Small tables with named rows and columns. After each table, cells are looked up by row and column.

lavun =
	kuva	tif	gufigoz	lirezo	vifigep	gige	roz
zezulef	-40	5	2	-54	-4	-99	-23
nimobeb	-4	-24	-51	38	-18	26	-65
fikepin	-5	-19	-23	39	-1	-2	-88
bovi	-54	5	-48	-52	-66	1	24
zozival	10	7	-31	-40	-9	-26	-84
fanogik	-34	-8	-66	35	-47	30	-46
nabi	-33	-9	-81	56	-27	-23	-6
punud	1	-16	-42	43	-39	-28	-20
kesopa	42	-36	-36	-49	0	-9	-89
sez	-50	-78	-38	-19	17	23	-5
mun	24	23	-6	-55	-39	-9	-74

What is the gige of nabi in lavun? -23
What is the kuva of mun in lavun? 24
What is the vifigep of nabi in lavun? -27
What is the vifigep of fanogik in lavun? -47
What is the vifigep of punud in lavun? -39
What is the gufigoz of zozival in lavun? -31
What is the kuva of kesopa in lavun? 42
What is the gufigoz of punud in lavun? -42
What is the gige of mun in lavun? -9
What is the vifigep of fikepin in lavun? -1
What is the gufigoz of kesopa in lavun? -36
What is the roz of sez in lavun? -5
What is the gige of nimobeb in lavun? 26
What is the tif of kesopa in lavun? -36
What is the roz of kesopa in lavun? -89
What is the gige of fikepin in lavun? -2
What is the kuva of punud in lavun? 1
What is the lirezo of nimobeb in lavun? 38

Table kanibof
|  | lamu | gop | dupi | geli | mog | gel |
|---|---|---|---|---|---|---|
| dovike | 67 | 151 | 127 | 127 | 100 | 158 |
| podase | 138 | 150 | 140 | 86 | 195 | 113 |
| rov | 150 | 106 | 142 | 118 | 151 | 145 |
| tib | 81 | 167 | 141 | 79 | 174 | 145 |
| ranar | 142 | 149 | 139 | 87 | 196 | 111 |
| vafeti | 116 | 150 | 146 | 75 | 196 | 137 |
| fot | 134 | 95 | 135 | 147 | 103 | 160 |
| zugo | 70 | 175 | 128 | 105 | 137 | 136 |
| tif | 134 | 93 | 138 | 144 | 106 | 164 |
| gemupip | 61 | 154 | 130 | 121 | 106 | 163 |
| bis | 57 | 167 | 139 | 90 | 147 | 161 |

What is the mog of bis in kanibof?
147
What is the mog of zugo in kanibof?
137
What is the dupi of fot in kanibof?
135
What is the geli of zugo in kanibof?
105
What is the mog of podase in kanibof?
195
What is the geli of tib in kanibof?
79
What is the gel of zugo in kanibof?
136
What is the lamu of vafeti in kanibof?
116
Which row has the largest dupi? vafeti

Table nur
fields: rogu, fes, kig, fosef, puz
duzok: [7.665, 4.402, 7.801, 7.623, 1.203]
vakunu: [8.167, 5.128, 7.205, 5.873, 7.687]
nem: [7.230, 6.473, 3.192, 6.560, 4.434]
gufu: [6.806, 6.795, 4.310, 6.622, 7.147]
lolukav: [8.779, 8.966, 5.920, 5.756, 7.814]
lolupe: [6.478, 4.996, 4.203, 6.333, 5.461]
bovoba: [8.672, 8.418, 6.607, 7.445, 7.537]
muna: [5.631, 4.096, 7.127, 8.430, 6.489]
kud: [4.858, 6.703, 8.925, 5.800, 7.833]
moru: [6.449, 6.337, 4.910, 6.661, 8.718]
sotuv: [7.614, 5.379, 6.853, 5.444, 3.962]
fuf: [8.227, 7.399, 3.430, 5.900, 8.799]
kofasat: [6.234, 5.787, 8.500, 5.339, 7.778]
pifas: [8.690, 4.384, 5.529, 5.409, 7.897]

rogu of moru is 6.449
puz of muna is 6.489
fosef of bovoba is 7.445
rogu of nem is 7.230
puz of kud is 7.833
rogu of pifas is 8.690
kig of duzok is 7.801
fosef of lolupe is 6.333
fosef of kofasat is 5.339
fosef of kud is 5.800
puz of bovoba is 7.537
kig of fuf is 3.430
kig of gufu is 4.310
kig of bovoba is 6.607

